In the rows, 128 means zero.
Each path below is one point turned by a fixed rotation once a step. After each direction that follows a path, write how fast that rotation turns it, in degrees each step (0 if it stays still).
Each turn is a multiple of 5 degrees from 10 to 175, or 0.
Each row of a path follows its step; steps can be skipped.
Rotation 1:
step 0: [126 137 136 126 124 128 132 126 136 133 126 120 123 126 121 127 121 135
 125 123 125 134 131 129 129 134 132 120 137 140 124 119 131 131 128 132]
step 1: [123 124 131 127 132 128 132 122 124 125 132 140 130 125 121 130 131 129
 134 126 135 128 133 129 127 136 123 132 141 135 128 114 129 133 124 126]
step 2: [132 130 126 115 128 136 123 130 132 132 132 127 124 126 127 122 133 124
 126 132 123 114 135 126 133 128 130 126 132 134 129 113 128 127 125 133]
step 3: [129 115 127 123 125 131 131 126 129 120 122 136 133 122 122 125 129 127
 127 119 125 120 134 121 134 132 131 130 128 120 124 122 122 125 130 119]
step 4: [134 122 131 123 125 133 128 140 130 133 122 123 127 126 122 119 133 131
 133 126 118 133 127 132 131 123 137 121 128 133 122 125 125 136 127 121]
step 5: [124 125 135 122 125 119 134 124 132 123 129 132 133 122 117 123 130 133
 130 123 135 126 127 137 120 131 138 121 131 127 125 131 129 131 125 124]
step 6: [121 127 128 122 129 135 129 129 137 132 125 122 130 132 126 136 134 126
 130 131 135 127 126 137 121 123 136 130 130 137 125 115 127 135 129 132]
step 7: [122 121 128 123 127 129 131 125 140 131 133 137 129 136 124 128 125 138
 120 125 132 125 129 121 128 134 135 127 133 121 131 119 126 126 125 135]
step 8: [128 123 124 125 130 141 128 130 126 135 137 123 136 121 133 129 127 132
 133 122 126 135 134 128 133 132 131 129 129 124 126 114 121 135 130 129]
step 9: [131 129 132 118 132 123 128 127 130 122 135 135 126 119 128 120 129 139
 134 122 119 127 117 124 129 129 132 125 132 126 123 122 122 122 125 128]
[131 125 126 128 126 133 127 130 128 127 130 127 127 128 131 128 127 127
 129 126 128 127 127 126 126 129 128 126 131 126 126 130 127 125 127 126]
70
[128 125 130 129 130 129 127 130 127 129 127 132 125 131 129 131 131 128
 131 128 126 129 124 129 128 126 127 130 128 130 127 126 127 127 128 127]
145
Rotation 2:
step 0: [129 130 128 126 138 126 127 125 123 122 134 131 125 121 131 136 132 124
 128 127 132 133 122 127 132 129 128 131 130 136 130 116 135 133 129 122]
step 1: [136 124 129 131 133 129 133 134 129 123 128 128 133 132 123 130 136 124
 125 133 129 130 128 132 133 126 124 124 126 139 138 118 131 131 131 133]
step 2: [125 127 130 130 125 134 131 134 129 124 132 133 123 128 124 134 130 123
 122 129 126 132 125 124 135 127 118 127 138 136 124 124 139 127 127 132]
step 3: [131 131 127 127 130 132 129 129 130 121 134 131 120 131 121 133 132 127
 135 125 130 132 138 129 127 121 120 122 128 131 126 118 133 127 137 125]
step 4: [134 131 136 130 127 137 136 136 128 127 134 123 122 134 123 127 124 123
 133 128 122 126 131 128 129 135 123 128 133 131 133 125 131 124 136 135]
step 5: [130 125 134 131 125 135 131 126 124 131 130 133 114 126 128 131 129 121
 132 123 131 122 122 128 125 132 122 132 128 127 127 125 139 124 134 121]
step 6: [137 125 131 132 133 134 127 133 129 130 121 122 117 128 127 122 130 129
 132 129 126 129 128 127 120 126 125 130 122 133 136 121 131 128 135 121]
step 7: [128 126 136 128 129 130 133 133 126 133 123 123 116 126 136 125 125 123
 132 128 124 130 119 130 135 126 128 135 137 136 130 125 130 132 129 127]
step 8: [134 120 124 129 125 127 127 125 128 131 127 131 119 124 131 127 137 129
 132 123 130 133 123 134 133 126 132 126 132 130 131 113 131 129 133 122]
step 9: [135 127 124 129 129 132 125 133 125 124 125 123 124 128 129 123 132 127
 122 123 121 134 126 123 134 135 129 129 130 139 133 118 126 135 132 134]
[127 131 128 127 127 130 127 131 125 130 127 125 126 129 129 131 128 131
 126 129 129 127 129 130 131 130 126 126 126 128 130 125 130 127 128 126]
0
[127 127 128 122 131 124 128 128 129 128 129 130 125 127 129 128 131 127
 127 127 129 126 129 129 127 129 128 129 129 127 125 127 130 125 126 127]
140
Rotation 3:
step 0: [130 126 133 122 132 134 125 120 121 119 125 139 133 126 130 124 137 133
 131 126 138 135 129 126 126 141 126 119 125 130 127 131 130 118 129 119]
step 1: [127 129 134 137 142 126 128 111 122 121 132 125 130 131 127 134 131 134
 132 132 127 125 129 134 126 122 123 128 126 132 124 130 128 124 127 141]
step 2: [135 129 132 119 126 141 139 121 130 130 118 124 128 126 135 130 131 138
 128 130 127 134 120 130 117 124 125 128 130 126 132 131 120 121 137 130]
step 3: [131 133 125 126 137 135 116 127 119 136 121 130 130 120 126 124 128 139
 139 134 133 128 124 126 123 127 126 134 127 134 124 130 128 134 118 131]
step 4: [129 131 141 121 127 126 124 130 135 123 131 118 121 128 129 130 127 130
 131 133 137 132 121 137 124 133 125 139 131 129 120 125 122 120 124 131]
step 5: [136 128 129 134 128 130 122 122 122 133 127 124 130 130 135 131 134 135
 137 128 122 131 125 129 135 137 131 137 136 118 132 138 125 124 125 117]
step 6: [125 119 133 124 125 133 131 125 117 131 129 123 139 129 129 132 125 128
 129 136 136 126 137 136 123 137 126 133 127 124 113 134 130 133 129 131]
step 7: [135 128 114 125 125 133 130 119 130 129 133 120 120 135 120 136 134 134
 128 129 127 126 124 128 128 136 117 129 135 132 121 131 130 125 131 128]
step 8: [133 127 121 134 129 123 130 128 121 136 128 121 128 123 130 127 120 128
 124 134 135 135 122 122 121 128 137 129 142 124 124 137 128 128 133 137]
step 9: [131 128 119 120 129 132 126 134 130 124 134 126 131 118 119 125 127 124
 134 124 128 137 132 124 114 134 121 138 128 123 123 132 135 120 126 123]
[126 127 129 129 126 128 130 132 128 127 131 128 131 128 129 130 127 130
 128 127 132 129 129 131 127 124 128 129 129 127 126 127 127 127 128 132]
155
[132 127 128 131 126 131 131 129 128 127 125 130 129 127 131 126 128 128
 127 127 126 127 128 127 128 129 132 131 130 127 130 129 129 128 127 131]
120
Rotation 4:
step 0: [130 132 127 130 135 128 126 130 116 129 133 129 132 130 131 131 127 137
 110 129 134 127 127 123 130 131 133 139 125 137 129 129 127 134 133 127]
step 1: [132 126 130 125 121 127 129 126 134 125 134 135 140 133 125 120 121 126
 119 138 129 126 130 123 126 121 134 137 129 122 126 124 129 136 124 128]
step 2: [135 134 137 122 125 129 136 126 133 133 126 123 126 131 122 127 117 130
 133 132 136 122 127 136 131 133 132 133 123 126 132 127 130 134 130 115]
step 3: [122 142 120 126 124 130 127 133 123 141 128 135 122 132 131 123 123 130
 126 136 129 125 127 127 129 129 125 127 127 131 135 120 135 123 124 121]
step 4: [130 134 130 131 126 125 129 137 138 122 120 131 128 132 137 125 130 132
 120 136 124 134 138 129 123 137 123 134 129 133 124 122 129 122 131 122]
step 5: [130 131 143 133 127 132 121 127 129 116 132 130 118 128 126 130 121 133
 119 127 127 127 125 118 136 128 124 131 132 131 126 123 135 130 128 124]
step 6: [120 125 126 126 122 126 126 126 134 132 136 124 126 136 121 130 130 127
 126 130 129 126 127 120 135 126 137 139 131 144 130 122 127 133 135 126]
step 7: [126 125 130 123 119 133 131 133 120 121 122 123 126 134 128 127 130 124
 125 144 139 126 130 129 128 129 132 134 125 124 135 120 125 135 131 131]
step 8: [126 133 131 124 135 129 130 131 119 131 121 126 133 140 127 120 122 135
 115 128 129 129 125 129 134 132 128 135 121 128 132 135 130 133 126 122]
step 9: [126 132 132 123 126 121 131 132 131 128 133 140 135 130 126 117 118 133
 120 132 123 118 134 130 122 124 133 129 135 129 132 124 134 126 131 127]
[124 130 131 129 129 129 129 131 128 129 130 128 128 128 128 128 128 124
 125 130 129 127 129 129 126 126 125 128 128 130 128 128 129 133 129 124]
0
Rotation 5:
step 0: [128 126 122 133 129 123 115 134 141 129 129 131 129 123 130 135 127 121
 134 128 132 121 124 133 137 134 129 125 120 126 133 128 126 127 131 126]
step 1: [139 125 129 137 131 129 125 128 139 132 123 132 126 127 129 131 131 116
 128 125 122 123 127 129 130 124 124 129 130 122 134 138 125 130 131 119]
step 2: [128 122 127 130 125 133 129 125 135 127 132 136 127 121 130 137 130 134
 129 130 120 125 130 133 125 134 129 128 122 124 135 137 131 130 130 113]
step 3: [130 123 126 128 125 129 128 130 135 122 131 131 133 126 135 131 139 124
 127 115 121 130 123 129 130 132 133 129 117 128 134 123 128 123 126 119]
step 4: [131 128 124 126 127 126 128 135 132 130 134 136 128 113 127 127 128 116
 130 120 124 140 129 132 132 134 127 130 126 132 133 135 124 126 129 124]
step 5: [122 118 126 130 128 130 122 129 134 135 132 129 124 124 133 133 130 122
 127 128 124 129 129 127 134 135 135 125 133 128 133 131 118 120 137 119]
step 6: [125 122 127 130 127 123 125 128 141 130 132 126 133 132 126 127 123 125
 119 126 125 132 129 132 133 128 123 125 125 120 136 132 125 124 124 113]
step 7: [126 127 127 130 127 124 123 127 140 131 127 141 132 129 128 132 127 122
 126 124 128 134 131 126 116 129 133 126 119 131 130 131 125 130 128 117]
step 8: [135 126 135 127 127 121 121 127 128 131 134 134 133 126 130 137 132 121
 133 122 131 129 129 127 133 140 135 126 125 123 133 130 127 132 126 118]
step 9: [132 131 127 138 126 116 121 131 139 122 128 131 124 122 126 135 132 127
 132 126 128 129 128 133 138 133 127 125 124 130 131 133 121 124 131 123]
[129 129 127 128 124 125 132 129 128 129 126 125 129 129 130 125 125 129
 127 129 126 125 129 126 128 130 131 130 129 130 127 128 130 130 129 130]
0
